The rows of A fall into 3 groups, which share some directions, and each row is roughly a mix of its group's hidden directions.
A (83 x 11):
[[-19   1  26  -3  -3  -3   6 -16  -8  -5   6]
 [ 15 -11 -14  14   5  -1 -20  11  13   3   3]
 [ -1  -2   7  -7  26   6  16  -7 -18   6   1]
 [ -6  -3 -10   6 -12   1 -12   5  30   6  -1]
 [  9  -5 -11  16  -5  -3 -22   9  20  -2  -2]
 [-12   0  12 -13 -11  19  22   3  -5  -7  -2]
 [-10  15  27   0   3  -9  -2  -1  -2 -10  15]
 [-13  -8  19  14 -12  -6 -19  -5  10  -1  -5]
 [  9   0 -13  16   4 -14 -24   3  10   8   1]
 [  8   4  11  -2 -11  -7  12 -20 -23  -2   1]
 [  2   1  16  -9   4   3  22 -13 -21  -6   2]
 [ 15  -6  -2  12  -9  21  18  -5  11   3  -8]
 [ -1  -5   1 -19   0  10  24  -1 -19  -4   4]
 [ 14  11 -12 -19 -12  10   4  -2  -3   0 -20]
 [-18   4  13  -7   3 -18 -22   2  -6  -6   4]
 [ -2  -2 -16   6  -6  -5 -18   7  26   8   3]
 [ -3 -12 -17   0 -14  19   6   8  15   7 -11]
 [  2   5 -10  16  -8 -11 -26   3  11   4 -10]
 [ -5  11  11 -10  20 -11  -3   6 -16 -12  11]
 [-16   7  14  -9  -1  -3  23 -13 -13   2   2]
 [ 16  -6  -1  10  -8  22  18  -3   8   5 -10]
 [ -4  -1 -23 -14  -2 -11 -13   9  15   3  12]
 [-26   0  20  -2 -11   2  16  -5  -4  -1   4]
 [-16  -3   9   5  -9  -5  -5  -3  19  -7  23]
 [-14   8  13 -15   0  -1  19 -12 -17  -3   4]
 [-20  -2  10  -8  -6 -10  18  -4 -15   1  13]
 [  6   5   9   2   1  19  -5  -5   3   3 -30]
 [-21   9  12 -12   3 -18 -12  -2 -11  -6   5]
 [ 20   1 -27  -9   6  -7   2   9  -4  -1  10]
 [-14   1   7 -13 -28  -5   6  -2  -7  -2 -12]
 [  3  -1  -1   8 -21 -10 -20   4  -2   2 -20]
 [ 14  -8   2   5   0  20  25  -4  -1  10  -7]
 [-14 -16  12  -7  13 -12   3  -9  -5  -3  20]
 [-11   3  14  -7   6  -3  14 -13 -24  10  -1]
 [ -6  18   7  -1  -3 -23 -20  -1  -2  -7   8]
 [-12  -1  28  -3  -1  -4 -16   4  -4   4 -15]
 [ -3  15  16  -8  -4 -12   1  -6 -24 -11   4]
 [  5   4 -13  13  -2 -13 -27   4  10   5  -6]
 [ -9   4  18  19  19  10   7  -4  -8   9  -4]
 [ -4   3  17  -9  -6   8  20 -10 -19  -8  -7]
 [ 16 -10  -5 -14  26   4   0  -4 -10   1  -9]
 [ -9   0   9  14 -16 -14 -22  -6  10   1   8]
 [  5   5  22   1   3  -5  14 -19 -18  -4   1]
 [ -8   0 -13   1 -19   9  -9   8  13   0 -21]
 [  0  13  26   6   6 -11  -1  -6 -10  -6  17]
 [ -1 -10 -18  -1 -18  14   4   1  11   6 -18]
 [  4  -6 -19   5   2  -7 -16   7  21  10  10]
 [ 12  -1  -8  17  16 -13 -21   3   5   7   6]
 [  2   0   9   1  -7  16  30 -12  -3   3  -5]
 [-18   6  11 -15  10 -14  -1  -4 -18  -1  10]
 [  0  -3  17 -10   9   3  23 -10  -5  -1  18]
 [-17   6  15   6 -18  -9 -10 -13   6   3  13]
 [ 19  -3 -13  -3  26   6   6   6 -10   3  -5]
 [ 22   0 -19   2  18   4   1  11  -8   3  -9]
 [-20   4  15  10 -19 -12  -7  -8   1   4  10]
 [-21   1  10   4  -9  -9   6  -3   4  -2  26]
 [ -9  10  13 -23   0   4   9  -3 -20  -4  -7]
 [ 14  -4 -13  13  22   0   5  16 -10   3  -3]
 [ -8   3  -3   3   0 -17 -30   8   8  -6   3]
 [ 12  -9 -19  19   6  -5   1   5  16  12   6]
 [ -2   9   0  26   6  -5   6  11 -18  12  -1]
 [ -7   1  20  -7  -6  14  24  -6  -8  -5   2]
 [ -8  10  15 -13  -4   0  12  -6 -22 -13  -8]
 [ 10  -2 -24  -3  10  -5 -14   7  -2  -8  18]
 [ -2   6  -6 -20 -10  -8   6  -9 -22  -8 -11]
 [-23  -7  17 -14 -15  -1   8  -8   4  -7   3]
 [ -6   4  -1  11 -15  -6 -17   1  27   5   4]
 [ 14  -9  -6   5  30   6   5   8  -9   2  -7]
 [ 14   1 -22   7  -5   0 -16  14  16  -1  -8]
 [  3  -9 -23  -3  -5  -5  -8   2  21  11  11]
 [ -9   8  10 -15  -2   5  25  -9 -15   1  -4]
 [  1  -8 -23   3  -9  12  -7  12   8   5 -19]
 [-19  -9  23   4   1  -6  -9 -15   5  -1  10]
 [-12   9   4 -17 -27  -3  10  -7  -6   0  -3]
 [ 12 -10 -13   2  18   2  16  -2  -9   9  18]
 [-13   6   1  -2  -3 -18 -28   6   4  -9   2]
 [-18  -3  19  -4 -20   6   0  -6   6  -5 -15]
 [  1 -11   3 -14  27   6  16  -4 -10  -2   2]
 [  0  10   4 -20  -2  11  19   0 -17   1 -12]
 [-16   4  27  -6  -8   4   9 -12  -7  -4  -6]
 [ -7   7   5  16 -27  -2 -12   5   8   1 -12]
 [ 16  -9 -15  12   3   1 -20  13  13   1  -1]
 [ 11 -11  -6  18   1  -2 -21   9  17   4  -2]]

Here is one row of each group, with its name. Which group are the others in?
[  4 -11  -6  18   6   0  17 -13   7   5  20] | Z
[  7  16  -2   4 -16  16  -2   2   6   3 -24] | N
[-5 -1 19 -8 -5 13 26 -8 -6 -4  4] | Q

[ 16  -8  -8  -2  11  14  23  -2 -10   9   6] | Z
[  8 -13 -24  -3  17  -2  -5   8  11   9   9] | Q
[ -8  15  22  -6   5 -16  -3  -6  -5 -10  14] | Q
[ 11 -10  -9  16   3  -3 -24   9  16   0   2] | Z
[  3 -12 -10  10 -15  10   2  -6  24  12  -7] | Q
[ 11   0  -4  13   9  -3 -24  -4  17   1  12] | N
[ 16   0 -11  -1  -6  22  24  -5   0  -2  -2] | Z
[ 22  10 -22   9  -2  -1 -11  11   1   4  -7] | N
[  4   1 -24  -7  15 -13  -4   7  -7   0  17] | Z
